128 stands for zero in the data rows.
Here are some numbered points:
[114  98  95  85  90 130 255  95 113 124 175 100 150 119  96  96 125  90 136 129  99 102  83 101 169 140 173 143 111 123  99  86 143  91 201 131  97 145 255  94 104  96 193 100  86  91 216  98] 0
[106 163 155 132 132 135  98 130 255  97  92 193  88  96 146 107 100 154 105 101 107 108 143 213 136 121  90  95 104  90 135 175 105 123 175 133 129 140 111 104 100 105 136 150 122 109 119 156] 1
[161 139 124 215 210 138  95  99 150  86 128 129 133 104  86 148 123 106 160 102 132  95  92 107 106 202 109  95 114 119 136 105 107 109 113 133 116 133  94  93 153 183 102 108 155 147 142 210] 2
[122 178 138 165 107 132 111 118 128  98  99 255  90  93 100 129  94  91 106  99 107  87  91 133 224 155  93  83  96  85 115 124  88 149 104 204 127 170  82  98  94 218  90 162 255  94 133 116] 3
[116 142 130 122 115 103  90 161 143 106 108 202  99  96 158  95  97 217 106 168 102  91 155 188 122 110 100 152 110 135 147 127 118 140 140 119 104 100 161 102  97 110 215 143  90 100 128 162] 4
[ 87 211 138 136  85 148 118 132 168 131  93 130  95  86 141  96 107 236  92 149 129 106  97 134 209  93  88 102 139  99 136 246 109 155 177 110 196 110 103 111 102 106  92 148  93  94  94 187] 5
[110  87  89  96 159 127 117  87 107  87 232 122 115 195 151  99 191 115 255  94 121 192  95 102  90 131 115 142 139 124 113 105 153  88 108 177  88 101 121 101 170 111 206  93 103 167 126 131] 6
[105  92  99 105 113 106 111  92  94  96 255 107 182 192  99 143 208 111 255  99 119 124  96  95  96 171 118 122 106 127  96  92 156  96 135 135  93 114 136  88 134 120 144  96 110 174 193 176] 7
[105 124  94  91  97 174 166 168  94 107 116 122 100 154 119 111  99 103 111 115  97  96 166 112 180  95 209 105 174 107 190 168 122  95  87  85  94  99 129 255 196 176 141 103 147 102 119  86] 8
[127 104 203 105 132  94  94 128 113 105  95 175  98 118 172 113 108 203 114  91  92 116 171 201 120 139  98  98 137  93 157 125  97 166 121 153 184 154 103 163 101 121 121 155 141 104  94 125] 9
[107 129 101 146 110 128 198 185 136 120 116 115 145 101  95 105 104 105 112 130 119  91 101 108 211 144 148 117 151 161 143 185 105 106 103 118 114 118  98 116 118 192 115 122 151 157 148  97] 10
[106 146 130 171 134 119 115 225 118 129 105 188 164  93 127 103  95  92  94  88  93  85  88 117 188 255 112  85 103  90 226 170  94 152 101 111 119 133  97 155  96 199 102 131 193 110 103  93] 11
[ 98  94 102 128 104  90 109  92 147 109 105  89 133 154 121 186 192 141 205  97 116 140 123 104 106  89 162 122 174 117 110 114 173 121 112 109 115 114 110 102 166 150 115  95 131 255 155 117] 12
[143  98 160 105 171 120 103 137 110  97 103 155  98 122 202 116  90 149 108  90  97  95 173 156 115 184  95  98 123  89 255 113  99 136 124 129 158 161  99 165 106  99 118 149 132  93  91 120] 13
[130 153 146 117 134 255  95 113 129 122  97 122 104  94 164 114 102 152 106 172 153 197 108 190  97 143  92  96  82 101 102 105  90 104 105 143 144 210 138  93 109  88  94 137 154  97 106 124] 14
[216 139 129 131 149 108 100 113 107 129 141 113 105 115 134 111 133 161  90 205 174 124 129 131  91  95 110 171 101 242  94  99 225 110 109 101  99  91 179 117 112  98 110 160 101 113 105 124] 15
[120 142 150 115  97 163  89 144 152 153  92 128  94 100 190 115 106 141  93 115  97 119 146 203 156 174  90  96 113  92 113 160  99 122 152 127 255 175  91 146  92  88 102 179 121 107  87 141] 16
[252  99 180 104 100 139 126 121 174  99  92 155 102 117 137 121  85 108 111  90  95  87 138 217 108 168  93  91 147  86 220 122  92 151 116 110 228 179  93 157 101 111 104 143 137 104  92 141] 17
[ 97  91  99 104 123 132 124  93 106 104 255 113 176 255  99 114 189  86 195  99 101 107 103 116  96 132 129 139 123 178  98  87 121  89 101  93  91 102 121 101 129 127 150  98  95 255 158 176] 18
[171 117 132 103  99  97  96 179 123 161 113 115  89 110 144 107 101  91  98 117  92 110 255 191 164 135  98 128  99  98 157 131  92 127 218 119 162 125 125 199  97  89 156 155 101 107  93 116] 19
[119  98 109  84  95 137 233 113 111 126 244 103 163 136  91  86 166  95 121 125  99 114 106 135 199 140 164 123 108 102 105  96  92  91 167  87 136 255 149 107 126 106 187 116  87  88 104 132] 20
[115 102 104 126 108 115 134  94 132  86 183 169 255  93  85  94 170  97 161 105 101  93 105 107 112 255 104 107 104 183 101  88 124  97 154 104  95 174  99  93  89 125 119 115  93 163 127 177] 21
New points follow, each followed by the numbers of its five nearest points above, looking only along the 7 directions in which the numbered points spread most, nearest first.
[147 114 141 114  91 131 119 154 136  94 101 255  96 137 121 101  96  88 120  87  88  92 131 172 149 128  97  86 114  90 167 116  86 116  97 190 159 220  82 146 123 137 103 163 228 122  94 124] >> 17 13 9 3 16
[103  91  96  91 112 100 124  99  87 105 174 119 170 255 107  97 139 121 200  97 128 149 155 130  89 103 143 130 118 151 109  94 123  95  90 124  91  96 107 128 191 147 165  93 121 179 124 107] >> 6 12 18 7 2
[113 127  95  93 143 100 193  94  88 190 122 113 109 141 103 133 146 115 124 119 139 175 123  98 117  95 200 113 131 120  99 100 134  92  93 109  99 142 227 104 166 208 143  91 161 108 203  95] >> 10 0 8 12 6
[163  99 121 174 133 103  88  98 199 101 120 117 150  98  90 133 188  97 116 109 119 118 105  98 122 138 113 120 175 145  89  97 184 123 129 132 154 249 101  97 124 159  99 114 102 101 124 220] >> 2 21 1 14 4
[ 93  90  91 131  93 125 113  93  97  84 145 108 143 104  98 139 160  97 255  98  99  99  91  93 100 255  95 122 121 115 172 108 213 107 216 119  98 168  91  84 149 100 109 100 147 116 153 183] >> 21 7 2 18 6
[109 100 114 138 101 118  88  96 101  97 153 101 255 131  90 152 152  93 191 108 124 131 101 101 129 112 165 107 126 125 126  95 255 107 151 131 113 160 119  90 116 124 108 102 109 111 232 157] >> 7 18 6 21 12
[124 114 150 114 142 109 107 175 179 115 114 138  89 106 131 112  91 135 106 110  90 102 142 132 158 212  92 123 143  99 248 135 110 138 196  96 132 114 106 137  95 104 180 166 109  89 112 120] >> 19 13 9 17 4
[ 89 170 168 138 163 203  99 103 118  99  93 105 106  99 130 255  93 255 136 133 191 171  99 138  98 109  97  94  90 101  97 125  99 127 110 107 130 110 133  96 104 100  98 132 179 110 154 115] >> 14 1 2 4 9
[131 133 114 113  99 118  97 170 114 118 130 115  92  97 144  97 145 131 101 133 120 124 150 101 195 157  98 150 116 116 100 167 127 111 255 105 130 111 168 138 105  96 179 127  89  90 113 118] >> 4 19 1 10 5
[ 90  88  89  82 116 152 110 109  87 128 106  90 130 255  94 118 121 128 255  93  98 134 112 104  88  98 176  98 223  91 122  88 132  93  92 104  90 110 126 255 170 177 119  85 194 149 105  83] >> 12 8 6 18 10
[235 107 121 109 162  93 122 123  93 117 160 118 127 126 156 101 116 119  94 203 187 155 205 137  93 111 136 181  89 227 106 106 102 108 101 103 108  98 168 137  98 102 125 141 109  89  90 131] >> 15 4 19 13 14
[ 98 142 133 168 104 202  90 124 144 130 112 134 106 104 197 103 113 203 118 203 170 117 113 219 104 107  92 119  96 124  97 173 107 135 113 120 140 107 119  99  92  90  97 137 111 139  96 181] >> 1 4 5 14 16
[151 176 144 110  88 143 102 132 134 166  99 124 106 100 138 127  89 115  94 124 102 101 139 220 174 121  95 102 125  97 150 160  99 131 144 125 194 168  89 188 103  97 132 194 119  97  92 127] >> 16 9 1 19 17
[ 91 100  93  93 109 106 153 118 123 177 106 101 114 142  97 219  99 102 127 105 170 133 125  89 110 103 195 132 176 103 157 143 101 101  93 111 110 118 122 249 165 139  97  95 190 239 120  85] >> 8 12 10 6 2
[112 145 100  98 115 156 152 101 126 144 110 112 119 114 101 109 132 115 139 116 120  97  93  88 177 122 255 105 155 114  90  96 121  93 104 116 106 195 158  97 160 148 106  95 119 116 255  99] >> 10 0 20 8 12
[182 122 215 148 132  87  88 109 228 255  84  84 114  88 107 132 117 126  92 147 194 131 136 111 106 104 122 110  93 115 101 113 179 205 117 148 133 104 109  94  99 101  89 130 100 120  96 138] >> 4 1 9 15 14
[ 99 143 136 119 100 113 107 119 107 152 110  93  94 142 123 211 112 151 115 150 255 140 131 104 103  89 121 154 121 134  94 255 101 173  96 110 167  88 121 158 149 108  98 101 109 123  99 105] >> 4 12 1 5 9
[106 139 132 123 165 109 113 184 107 113 116 164  94  97 166  89 104 158 108 158 100  97 186 150 132 129 100 183 108 138 119 134 163 127 136 116 105 101 100 109 102  95 236 165 100 100 110 157] >> 4 19 1 9 15
[101 112  99 104 129 103 115 104 111 110 140 112 160 159 115 125 149 117 121 109 119 139 116  95 109  84 177 149 255 185 115 110 169  94  97 177 101 109 135 110 176 141 110  95 106 145 207 122] >> 12 6 18 7 10
